One turn moves every row onto another: examples first, then more rows asked:
tig: [-14 -30 -40  21  22  17 -41 -70  12  44  33  55 -28 -20  -3  42   4]
tifi: [ 26 -34 -11 -41  21 -21  17 -10  -8   3 -27  44   5  25 -23  11 -26]
soze: [ 27   0  35  42   3   2  15 -24  15  41  60 -29 -12 -24  10   0 -11]
Vonud: [-40  41   1  27   7 -17  30 -50  11 -20  15 -17  -8  27 -34 -11   1]
Zolit: [-12 -36 -57  72  32  21  24  -3  22 -22  25  26  53 -13  -2  19  41]
zufup: [-15  52  11  16  18 -13  11 -75  19 -25  27   7  -6   7 -45  13  -3]
diri: [ 46  -5 -22  41  11  -2  -6 -70  27 -16  27  12  32   0 -51  55 -25]
Vof: [ 33 -33  -3 -37  52 -13 -23 -20  14  -2 -15  57  23  31 -19  10 -14]
Vikep: [ -2 -30 -59 -23  50  28 -14 -13 -29  -4  14   6   4  21  23  -6  66]
zogim: [ -5 -47 -26 -48  24 -14   9 -19  -7  10 -18  51   5  27  -9  -2 -20]
sor: [ -4  20 -69 -20  38  15  38 -38 -17 -13   3  34  37  -6  16  25  43]
fak: [ -3 -23   6  34   9  -6  13 -24  24   7  20  15 -78  18 -16 -15  47]
Gog: [ 17 -12 -47  62  24  15  32 -15  14  -6  15  49  30 -48 -14  58  30]
zoreg: [  5 -44 -15  64  47  17 -68 -12  29  24  25   3  13  46  -6  -5  20]
fod: [-40 -11 -48  25  26  23 -31  -7 -55  33  27  -6  -5 -29 -10  30  14]
rog: [  2 -37 -12 -23  44 -14  -1   6  10   1 -26  41  34  51  -8 -15 -11]
Fuzet: [  3 -16  19  45  42   3 -19 -27  50  -2  25  28 -53  23 -11 -18  55]
zatin: [ 47  34 -40   0  32   5  41   1 -25 -11 -16   9  31   9  -7  27  42]
pur: [  8 -17 -11 -37  50 -12  -4 -22  15  13 -21  80  25  18  -6  13 -15]
rokog: [-43 -29 -59  45 -17   2  36 -40   7   5  14  -8  26  31 -15   3 -18]
Tun: [ 31   5 -49  -7  55  15   8 -27  -6 -46  10   2  63  25  -5  10  44]
babad: [-16 -19   8  41   3  11  32 -44  33  28  69 -11  14 -23  30 -17  -6]
res: [ 33 -14  32  44  12   5  15 -44  39  12  71 -21  17 -20   7   1 -11]
Lut: [-34  66  16  40  35 -15   5 -46  31 -11  16   8   9  24 -26  -5   9]
mif: [ 67 -19 -36 -24  45  18 -18 -15 -33 -12  10  -1  -8   9  -9  24  53]
lavu: [ 10 -18  -3 -21  41 -16   2  18  -1  24 -38  53  12  38  -3  -4  -9]
fabek: [ 14  15  31  55  13   5  30 -22  36  45  51   1   7 -31  26  -1  -3]
punu: [ -4 -22 -33  23  47  27 -64 -27 -37   1  45 -15  17 -21 -27  37  12]
Dob: [ -8  36 -18  81  29   1   4  -9  34  39 -12  41  40  17  -4  28   1]
fesud: [  0 -24   5  22  27   4  -8 -58  41  -6  37  38 -72   0 -17   1  45]
Nifi: [ 25 -33 -19  46 -16  -1  -4   0 -20  52   2 -11 -50  16 -23  24  -1]
Dani: [  6   7 -17  49  46  19 -51  20 -43  31  16 -15   8 -17 -21  37  21]
nolin: [ 31 -43 -47  64   8  11  41  -1   3 -30  21   0  31 -17 -30  39  24]
Vuvig: [ 28  14 -41 -13  57  22 -12  -1 -25  27  -6  40 -10  -7  21  24  68]
fevap: [ -9   3  19  34  14  13   8 -48  25  51  67   3  -4 -39  32   0  -8]
zibas: [  0 -20  26  43  22  13  -5 -36  32  26  76 -28  16 -10  21 -22  -3]

babad moves to fevap
tig moves to Dob
Where do these go?
zatin moves to mif
fod moves to Gog
fak moves to zufup
pur moves to lavu

One turn moves every row onto another: examples first, then more rows asked:
nam: [ 46  17  11  70   0 -50  -1  29  -3  17 -14  23 -49 -16   5 -35   6  -8]
dol: [-20  50  30  43   2 -40 -40  44  14  26 -12  46 -61  10  -1 -39 -10  16]
Bep: [-10  53  52  28   9 -41 -39  36  18  23 -14  61 -52  14   2 -30  -7  16]
dufid: [-32 -16 -36 -28  35 -10 -10   2  14  29  56  34 -29 -50  19  21 -18  33]
ros: [ 47   8  -2  78  12 -49 -12  37   8  26  -5  27 -54  -4  -7 -31   9  14]
buvik: [-41 -25 -32 -18  21   4  12  16  22  22  41  34 -35 -78  36  20 -22  -1]
gusi: [-26  40  33  24   2 -37 -37  36  10  28  -2  56 -67  24 -13 -30   6  16]
Saram: [-18  -3  16  15  36   9  -2  19  48  53  -9  41  64   8   1 -13 -42  34]
dedez: [-34 -19  23  39  61 -61   6 -13 -23  59  30  56 -33 -29  24 -23  26  23]
bet: [-52 -30  37  22  36 -75   2  23 -29  57 -31  36 -47   2  48  11  -5  -1]
Dig: [ -5 -16  27  47  69 -56  45  14   9  82 -30  50 -17   5  36  -4  -1  36]
voliz: [-46 -21  32   5  -7 -27  23  -1  27  20  44  49   9 -11  61  44 -16 -21]
Pobu: [  14   43   -7   23   19  -37   -6   15   20   32  -32   19 -104   -9
   13  -12  -27   36]
sobe: [-31 -30  41  26  16 -22  35 -38  28  22 -20  12  23 -13  42  36 -52  11]
vas: [-37 -18 -37 -25  22 -12  -4  -4  27  27  56  26 -22 -60  28  17 -23  21]
peka: [-36 -63  -3  26 -40 -25  28  44  12  28 -18  -6 -13 -10  32  14 -16 -26]
Kemi: [-29   3  28  -6  52  28   2  60  35  37  10  52  34 -27   6   8 -38  30]
paza: [-26  -5  25  31  35  10   6  23  41  50 -18  33  56  12 -11 -12 -40  46]
Rom: [ 40  22  -5  68  -4 -38  -4  32  -4  29 -13  24 -61  -4  -3 -43   6   3]
Lige: [-22  -4  15  -3  50  34  -8  23  34  49 -12  55  47 -13   3  -5 -38  26]
Vedo: [ 14 -28   4  14  40 -19   0 -20   3  29  28  44  45 -13  42  35 -28   6]
fip: [-31 -65   3  25 -39 -22  17  29  22  28 -28 -14   0 -14  36   8 -23 -26]
mesok: [-12 -63  23  19 -11  24  14  36  -7  24 -37  -3  20 -17   3   0 -12 -22]
Ramef: [-30 -46  -1 -15  11  12  18  11  38  18  25  14 -46 -82  23  24 -11  25]
datut: [-29 -70  19  36 -30   5  13  31  24  30 -43   3  10 -32  24   3 -23 -18]
Bozum: [  2  42  -6  27  29 -45  12  19  12  26 -37   7 -99  -1  -1  -4 -35  24]
nusu: [ 13  48   4  13  27 -41  12   7  19  22 -26  21 -99 -19  15  -5 -26  23]

Bozum moves to gusi
Bep moves to nam
Where do these go?
Pobu moves to dol
Saram moves to fip
peka moves to dufid
Ramef moves to Kemi
Lige moves to datut
Vedo moves to sobe
Dig moves to bet

One turn moves every row onto another: examples first, then more rows asked:
valaz: [ 81   2  67   7  47 -46 -24  -3   5  -5  29  12  18 -55]
rabu: [ 41  40   0 -35  23   3  29  40   7 -42  12  12  -5 -54]
Zube: [ 24  24 -10  -5  89 -10  39   2  31  30  23  67 -28 -66]
Zil: [ 89  64  65 -10  41 -59  11  46  12   2 -13  41   7 -33]
zepo: [ 24  26  13 -21  48  -7 -26   3 -40  13 -10  18 -45 -69]
bagap: [ 76  29  63   4  48 -21 -29 -24 -16  21   7  56  47  12]
zodu: [ 62  -2  39   3  18  -4 -18 -12  20  26 -21   6  54 -60]
munet: [ 52  58  16 -28  63   2   8  26  60 -12 -10  86  27 -24]
gar: [ 71  65  16 -11  35   4   8   3  54  -9   0  87  20 -36]
Guk: [ 95  16  62   6  45 -53  10   1  -3  58  -9  18 -19 -46]
Dena: [ 12   7   8   6  11   0   7 -16  -6  77  -9  71  30 -25]
Fivu: [ 66   0  34  43  44 -14  37  15  59  30  -1  24  11  14]
tofor: [ 72  26  16   8  29 -51  -1  15 -32  13  40  -9 -16  29]
Bano: [ 61  37  56  -2   2 -40  35  -5 -21  -4  -1  15  17  34]
podug: [ 58  20   1 -21  29  -6  14  30   4 -51  17  16 -21 -60]
kaloz: [ 43  39  -4  22  53 -17  11  23  12  44  16  91 -53   6]
Nez: [ 18  15  32  26  71 -41  34 -31  -8  36  10  23 -17  32]
pori: [ 39  20  48   3  31 -18  21  17  46  19   9  38 -31  55]
loto: [ 23  25   3 -17  36  -9  10  23  18 -65   1  14  -4 -56]
Pog: [ 43  42  22  -4  85 -54 -15  -5 -21  70  27  10  14 -21]
pudo: [ 39  72  14  -6  15 -30 -36 -11  -9  50  -7  27   0  29]
Liv: [ 39  31  -6 -18  28  -3  12  37   2 -35  35  10   5 -72]
vif: [  0  24  12  -7  22 -18  -7  33 -52  13  23  14  37   0]
Kuni: [ 33  30  -7   8  92   7  31 -16  40  10  14  46 -42 -54]
litu: [-14  11   4 -28  23  -7 -17  -4 -11  70  17  55   5 -36]
nalu: [ 90  64  27 -17  43   7   4   5  63 -15   3  67   5 -10]
vuf: [ 34   8 -22 -18  91 -13  29 -15  29   1  17  76 -24 -49]
Fup: [ 57  73  24 -20  37   2   3  12  67  -3 -21  75   0 -26]
moku: [ 49  17  51   3  15   8  41  24  20  14 -22  17   5  45]
Tizab: [ 45  29  31  42   3 -31  15  48   7  40   4  24 -52  11]
rami: [ 13 -15 -15   1   8  33   6   9  12  55  -5  27  -1  -5]
muz: [ 48   2  43   3  86   5  -5 -12 -51  28  34   6  13 -19]
mub: [ 63 -14  53  49  60  -9  -7 -10  -4  14  13  -2  22 -52]
revu: [  5  54  18  37  34 -15 -10  -8 -10  58  14  67  31   7]
Lofef: [ 16  34 -14  -7  81  -8  43 -20  45  36  12  48 -41 -42]
digut: [ 46  30  33 -12  16   9 -40  29 -19  79 -17  38 -16 -28]

zepo moves to Zil
valaz moves to pori
vif moves to bagap
Where do these go?
Pog moves to tofor
Fup moves to Zube
Fivu moves to rami
mub moves to moku
revu moves to muz
nalu moves to Lofef
loto moves to munet
Tizab moves to digut
rabu moves to gar

